Rows swapped in pairs by one turn or mirror: which row each one swaps with
J_311: [ -8.4   3.0   2.0   3.1  11.2   5.1 -15.7   9.3  -6.7  -0.2  19.7  10.0
  15.2  16.9  -7.7  -7.1  12.1  17.9 -11.9   8.2   2.1 -17.6  -4.5   1.6
   2.6   9.7]
J_998: [ -3.9 -11.8 -12.6   2.1   2.8  -1.5 -12.6  -0.2 -15.8  -4.4  12.8  17.9
   5.1   3.1   9.5  10.4   7.7  -3.9  -5.2   2.7  12.9 -10.1   8.9  -2.0
 -13.0   5.4]
J_515: [-19.8   3.7 -14.1   4.3  -5.3  10.6 -17.4  -8.6  -1.1  -6.3   9.9   7.8
  15.7   5.0   9.9  11.6  -9.1   4.0   8.5 -15.0  -3.7  -5.2 -10.8  -0.9
  13.8   1.1]
J_323: [ -6.0   7.5 -18.4 -12.8   9.7   2.8 -34.6   5.4  -8.8  -5.5  13.1   1.8
  15.4  14.4   2.0  10.3  15.2   4.2   0.7  -8.9 -16.4   4.0  -0.3   2.0
  -2.6  -5.0]
J_685: [ -6.9 -22.9   2.2   0.3 -12.5 -13.1 -19.9   6.0  -3.9  -8.3   8.8   7.6
  -1.8  -4.7   7.2   6.7  11.6   8.3 -16.7  -8.2  -8.4  -7.8   8.0  15.3
 -11.6  -1.9]
J_263: [  2.5  -2.5   1.3   0.6  14.9 -16.8 -26.7   9.9  -7.5 -11.4  14.7  -3.5
 -12.8  -0.6  -2.5   7.3  24.1  15.5  -7.8  -8.8  -6.7  -8.8   1.8  11.0
 -11.6   9.9]
J_970: [-10.5  -1.2  -4.7  10.4   7.2   3.8 -17.8  -6.8  16.1 -22.3   0.2   0.3
   3.2  13.0   5.2  12.2 -11.3   9.7 -14.5  -9.0 -23.5  -7.8  -6.8  -4.9
   1.1   0.7]
J_903: [-15.9  -8.3   4.3  -1.5  13.6   4.5  -8.8  13.8   6.4 -12.1  22.8   1.3
  -8.0  29.9  -0.5   9.8   1.6   5.8   6.9  -2.8  -0.6 -12.5  10.5  -1.7
  -3.0  -8.8]
J_862: [-12.1   5.8  -4.8 -15.7  -2.2  -5.7 -34.0  10.5  -6.3  -1.6   8.4  -7.8
  -9.5   9.1  10.3  22.4  14.6  22.0  -2.1   0.1   1.7  -0.5   9.1  15.2
  -9.0  -3.0]
J_449: [  2.6   3.5   3.6  -2.3   8.5   0.5 -19.3  -3.9  -7.3 -10.9   8.3  14.3
  17.0  -1.3   3.8   7.9  13.5   3.4 -13.5 -11.2  -7.2 -10.3   1.6 -15.7
  24.1  -1.8]
J_694: [-12.9  -9.0  -2.5  10.4  25.1  -3.6 -23.5   6.0  -4.3 -17.7  -1.2  16.3
   9.0  -9.9   2.2  24.1   8.0  19.9  -6.4  -4.9  -2.4  -3.8  -3.7   1.5
  -0.9  -3.4]
J_225: [-18.4  -0.1  10.5   1.1  -5.4   9.1 -16.3  11.3   5.2  -9.8   5.8  16.6
  12.3   7.2   8.7   8.7  29.8  15.5 -10.4  -8.8  -2.9  -9.9 -24.1  -7.8
  -7.2   2.0]
J_885: [  5.2   3.5   2.0   3.7  11.6   2.6 -26.6  -2.3   3.4  -8.2   9.2  -9.0
  10.3   9.3   9.2   7.8  20.4   5.2  -5.6 -23.7 -11.9 -13.0  -4.7  -3.8
   6.3  19.4]
J_904: [-12.7   1.6  24.9  -1.1  -3.0   0.1 -17.1   6.5  -3.6  -5.6  11.9   6.6
   3.9 -11.9   3.5  11.3  18.6  22.9   1.0 -12.5   0.6 -12.5 -18.0  -7.3
 -10.9   3.3]
J_210: [-19.0  17.3  19.8  -9.2  -5.3  12.5 -25.1 -14.9  -2.7  -6.5   7.1   8.0
  -3.1   5.7   4.3  10.1   9.9  22.1  -3.6  -7.3  -8.2 -12.7 -21.0  -1.0
  -1.0  -2.5]
J_613: [ -5.3   0.0  16.5  -4.7  12.9   7.9 -19.7   1.3  15.8  -8.5  11.9   7.9
   4.6  -0.3   0.2  13.6   5.3  18.2   1.3 -10.6  -5.2  -7.1  23.9  -1.0
 -14.5  -1.1]
J_350: [ -3.2   1.4  -3.7  -4.0  -6.3   2.6 -18.1  11.2 -10.0 -11.5   9.1  26.1
  -6.3  20.7   0.5   2.1   4.4  14.9   6.4 -10.2   8.3 -13.4   6.8   7.9
  17.7  16.3]
J_82: [-11.1 -14.9   7.7 -12.4  -9.0  19.5 -26.4   8.1   3.3 -12.0   4.7   0.0
   2.7  18.4  -0.7   7.4  14.1   7.5 -13.3   1.8 -10.8  -9.8  -2.4  13.0
  13.1  -5.8]
J_407: [ -4.3 -15.7   2.4 -14.1   9.8  -5.8 -20.2   2.1  19.5 -12.4   1.7   9.0
   5.0  17.3  11.0  -4.9   4.0   4.5  -7.9 -12.7  -3.3   4.7  -3.4  -4.8
  -5.7  -5.6]
J_345: [-16.9  -4.0 -10.7   5.7  -6.4  10.1 -11.9  10.7   9.7   9.3   4.6   4.7
 -10.9   6.5   8.2  13.3   3.1  24.1 -14.8 -13.8   3.4  -9.2   9.4  -8.2
  -7.1  16.1]
J_823: [-24.6   5.6  -5.9  14.1 -14.0   7.6  -7.0   2.0  -3.1  -3.7  16.5  24.0
  -6.6  -0.9   1.5   9.4   2.8  16.6  14.2  -1.8  -5.2  -8.7   8.3  -2.4
  -2.4  -1.8]
J_523: [ -9.9  -6.5   9.5   4.4   0.2  -5.5 -15.5  -8.5  -1.9 -22.1  -0.9  -9.5
  -8.3   2.6   3.0  16.1  -1.6  21.1   4.7 -13.8  12.8 -18.0   0.1   3.5
  -4.8   7.0]
J_980: [-15.1  20.3   4.3   0.8   9.7   9.5 -17.8  -7.5   0.0  -8.9   9.5  11.1
   2.7  -3.1  -0.6   9.0  11.0   8.7   8.7  -3.5  -0.5 -14.1   5.9 -17.3
 -18.8   1.7]
J_800: [  4.3  -2.4  -3.4  -2.2  -0.4  -4.1 -41.1  14.7  -6.6 -10.1  12.1   6.1
   1.0   5.8  10.7  10.8  28.3  19.8  -9.8  -3.8  -7.2 -10.0  -4.1  16.9
  -6.8   7.5]
J_229: [  2.3  10.8  -2.8   0.1  10.1  -6.4 -19.8   6.0  -2.4   4.9  11.1  12.9
 -23.0   9.4 -10.4  12.1  18.7   8.8 -14.8  -5.4  11.8 -21.4   3.0   0.2
   4.9  -4.5]
J_213: [  2.8  11.0  -3.3   3.2  -1.4  -2.4 -20.1   0.5   0.9 -21.5  13.7  11.5
  -4.8   3.1 -11.9   4.5  -2.4  18.9 -15.5 -24.1 -14.2  -7.5 -13.0   5.6
  15.5  -7.8]
J_63: [-20.7 -11.8  -3.3   2.4  -8.6  -7.2 -16.4  -5.4   8.6  -9.0   9.1   8.7
   3.3 -23.6   4.6   6.0  -0.7   5.3  -4.8  -4.0  -6.9  -7.0  -2.9   6.4
  12.8  -2.5]
J_184: [-15.9 -12.4  -0.3   0.2  13.5  -0.7 -29.5 -12.9   4.6   0.3  22.5  12.1
 -10.6  15.6   5.7   2.1  14.8  17.5  -6.9 -26.8  -8.4  -9.8  -6.7   5.3
  15.5 -10.0]
J_514: [-19.3   8.5  -4.9  -2.4 -15.9   6.6 -23.9  -1.6  22.4  -8.4  -0.9   9.4
  -5.2  -0.3   9.8   3.6  -1.3   1.4   1.4  -0.3 -19.5  -0.8  -8.4  -0.9
   4.4   1.2]
J_889: [ -5.8  -6.2   0.1  -1.8   6.2   3.7 -33.6  15.5   2.2  -7.3   1.7  18.9
  -8.1  10.3   1.4   3.2   1.8   5.9  -6.1  -5.5 -10.4 -18.0  16.0  10.6
   9.5 -19.7]
J_985: [ -7.5  -6.7 -11.5 -13.9  11.9  -0.6  -8.2  12.1  14.9  -9.2  10.5  -5.7
 -15.8   4.1   4.1   0.7   3.9  15.6  -7.2   8.6   5.3   2.3  -4.5   5.0
  -3.6   3.9]
J_809: [-15.1   3.8 -13.7  -1.2  13.9   9.8 -12.0  -5.0  11.3  -2.9  -2.8   8.6
  -1.3  -1.0  12.1  14.7  16.7  23.8 -22.0  -2.2  -2.6 -12.8 -14.1  -6.1
   5.9 -12.1]
J_890: [-19.7  -4.0  -0.5  -2.1   1.4  -4.8 -11.9  -8.8   2.4 -22.4   2.8  19.4
  -7.5  21.7 -10.5  13.9  15.8  26.5  -5.1  -3.9 -15.1 -13.4 -10.8  -7.1
   9.6  -5.7]
J_73: [  4.3  12.4 -12.5   6.6  11.1 -11.0 -21.8  -7.0   4.4   3.2  11.0  10.4
   1.1  18.8  -3.4  18.0  23.6  21.7 -16.0 -11.9  -9.8  -9.8   2.1   4.3
   0.4  10.6]
J_180: [ -9.8   6.7  -2.6  -0.6   8.3  -3.2 -18.8   4.7 -16.5   2.8  14.9   6.4
  -6.5   3.5   2.6  -5.2   6.8   1.2   5.5 -32.9  12.4  -6.0  -1.2   0.4
   7.8  -3.6]
J_375: [ -1.1   7.4 -11.8  -2.2   3.0  -0.8 -29.0   3.3  -0.1  -6.9  15.1   9.9
  -2.7   1.0   8.0  -7.2  -1.7  15.4   3.2 -15.0 -13.2  12.0  -0.4   9.9
  18.7  -3.8]
J_457: [-16.7 -20.4   8.4   3.6   0.8   4.7 -21.8   5.4  -0.3  -4.1   9.3  11.3
   6.8   8.9   6.3  11.7  23.1  -0.8  -1.9 -12.7  -3.2  -8.5   9.0  -5.0
 -23.6   1.2]
J_33: [ -5.4   4.8   6.7   0.9  11.4   2.5 -19.0  -4.0  16.9  -8.2  10.1 -13.9
  -4.2  -4.9  -3.8  12.8  17.6  23.5   0.8 -22.0  -2.9  -1.8   2.8  -4.0
   1.5 -14.8]
J_506: [-16.7  -0.9 -20.7  -3.8 -10.0   0.6 -14.1   9.4  -1.0  -8.4   1.8  15.0
  -9.2  10.8   7.1  16.0   0.4 -10.0  -4.9  -6.3  13.4  -2.7  -6.4  -1.2
  -9.5  -1.3]
J_431: [-18.1  -3.3  -3.8   6.1  -8.8  -4.8 -11.5  -6.5  -6.3   3.4  15.5  10.1
 -12.0   6.0  14.1   2.5   3.2  21.8 -12.0 -10.0  -9.1  -5.2 -21.9   5.9
 -13.5   3.7]
J_796: [-15.5  -6.5   7.7  -6.2  13.9   5.3  -7.5  -1.4  12.0  11.5  14.7  17.3
   3.1   0.3   2.4  13.4  18.8   7.7  -6.4 -10.0   7.4   7.9 -10.9  -3.6
 -10.5  -7.9]
J_284: [-10.8  -0.2  -7.8 -12.9 -15.0   0.5 -26.8  12.1  -4.7  -8.8  15.2  16.5
 -17.4  13.6   1.0  -5.9  10.1  12.4   1.4 -16.8  -0.3  -3.8 -20.6   7.2
   6.8  -7.9]
J_40: [ -6.5  -3.6  -6.9   3.8   6.2   1.3  -0.6  -1.7   6.2  -8.2  10.1   1.1
  -8.1  15.1  -1.6  23.4  14.4   7.7   2.3  -4.7 -15.9 -29.4   5.4  -6.8
  -1.8  10.0]
J_102: [ -8.2  -3.2  -8.4  -4.7   3.9  10.0 -20.9  -7.6   4.7  -6.2  19.4   4.9
  21.3  22.1   7.9  17.8   6.8  14.6   2.2 -13.2 -16.6 -10.0  -8.4  12.8
  -5.0   7.2]
J_832: [ -5.1  16.5   3.0  -5.8   1.0 -10.0 -19.6  -3.3   3.4 -11.9  13.2   4.1
  -9.0   5.4 -10.7   6.0   8.7  -3.8 -10.3 -14.5  -7.6 -15.6   2.8 -10.5
  24.0  -7.7]
J_699: [-15.0   3.8  -5.2   7.1  -3.3   1.0  -5.1   3.6  -1.8  -0.3   2.8  -0.7
   5.9   4.1   3.8   7.7 -18.6  11.4   4.5 -16.0   0.3 -25.1 -16.0  -2.0
   3.1   0.1]
J_142: [ -7.8  -2.8 -12.2   0.7  -8.8  20.1 -19.9  -3.7  -1.6  -3.0   7.4   8.4
  -4.1  29.7  -4.0   7.5  15.2  16.7  -5.1 -10.1  -4.6  -5.8  -6.4   9.4
 -20.9   0.3]
J_802: [ -7.9  -4.7  -6.6 -12.6  16.8  -7.7 -10.6   1.1 -13.2   2.7   9.6  10.3
 -12.2  21.3  -6.8   2.3  10.7  27.8 -12.3  -7.0   5.0 -12.6   2.6  -1.8
  -6.2  -7.8]
J_545: [ -9.1   7.6   8.2   1.3   4.4  -3.7 -19.7  18.6   5.5  -3.7  13.0   9.5
 -21.0   8.2  15.6  10.6  24.7  29.2  -7.9 -12.7  -8.2  -3.9   6.1   0.9
  15.2  -8.7]
J_441: [-12.5   3.7  -0.1  -9.0  -2.9 -11.4 -18.0   6.5  -3.0  -8.2  12.3   6.1
 -18.9  20.1  -4.0   9.2   2.1   7.9  25.0 -12.6  -4.9  -6.8   8.3   3.7
   4.9   0.2]
J_338: [-15.2  -0.7 -11.6  -0.7  -4.5  -6.6 -17.4   2.3   4.6   3.3  -0.5  12.2
   4.8   4.6   1.0  15.7   9.6   8.2 -21.5 -14.2   6.2  -3.4 -26.6  -6.6
   2.8 -13.6]
J_918: [-21.9  14.1   7.2   0.6  -0.8  15.0 -17.8   2.1  15.1  -0.9  11.5   8.4
 -23.7  19.4   1.5   6.8   7.5   2.7   7.2  -7.0  -2.0 -10.8 -14.6  -7.6
  -4.0   1.5]
J_597: [-19.1  10.0 -16.3  12.4 -13.4  10.7 -25.5   5.1  -4.4   1.3  -1.7  17.4
   0.0  -3.6   6.9   6.2  16.9   0.7 -18.3 -12.7  -9.7 -13.7   7.3  -2.0
   3.0  -3.7]
J_469: [-17.2   3.3 -10.9  -1.2  -3.7 -19.1 -33.3   7.2  10.1  -6.1   4.8  -9.5
 -14.6  15.5  -2.0  15.2   4.4  10.1  -2.8 -13.1 -17.9   3.5   1.0   0.8
   1.0  -7.7]
J_267: [-11.3  -5.2   4.3  -9.3   8.4  -6.3 -27.1   9.7  -5.4  -4.9  -0.1  -5.5
   9.3  -1.5  -3.5  -1.7   4.0  10.0 -20.2  -6.2  -9.5 -19.0 -16.4   1.1
  12.7   1.4]
J_26: [  1.9   3.3  15.1   2.1  -1.3   9.5  -8.4   7.2  -0.7 -11.6  11.6   9.7
   0.2   8.3  15.1   8.8  16.9  15.7  -1.0 -22.0   1.8 -21.3 -12.1   2.5
  15.7  12.8]
J_258: [-15.9  -0.4 -10.6   3.2 -10.5   5.2  -5.9  19.4   6.5 -11.5  21.2  14.7
  -9.8   2.9   0.3  11.0   6.3  12.8  -1.7  -3.8  14.4 -11.8   2.9   8.4
 -12.6 -12.4]
J_982: [-13.5  11.6  -8.2   4.4 -18.2  -8.0 -16.4   9.7   7.1 -14.8   8.0   3.8
 -23.5 -14.9   1.0  11.8  11.1  19.6  -2.2  -9.7  -4.3 -17.3  -0.6  -3.0
   2.3  -2.1]
J_424: [ -8.5   2.3   1.5   0.1   1.4   4.0 -27.4   2.4  -2.0  -5.1   9.7  14.8
  -7.9   4.9  -5.4   2.1  -1.9   3.7   4.2  -3.7  -2.9  -6.2  33.6   2.8
   5.1  -2.6]
J_167: [-18.7  -8.4   1.3   1.8   8.4   1.9 -24.2  13.6  -8.2 -12.8  -4.8  17.1
  -6.7  10.0   6.5  14.2  14.7  10.6  -2.8   0.3  15.9 -32.7  -1.8   2.3
  -7.4   2.0]

Swapped with J_350: J_63
Swapped with J_998: J_449
Swapped with J_229: J_338
Swapped with J_506: J_832
Swapped with J_142: J_33
Swapped with J_26: J_685
Swapped with J_225: J_263
Swapped with J_823: J_375

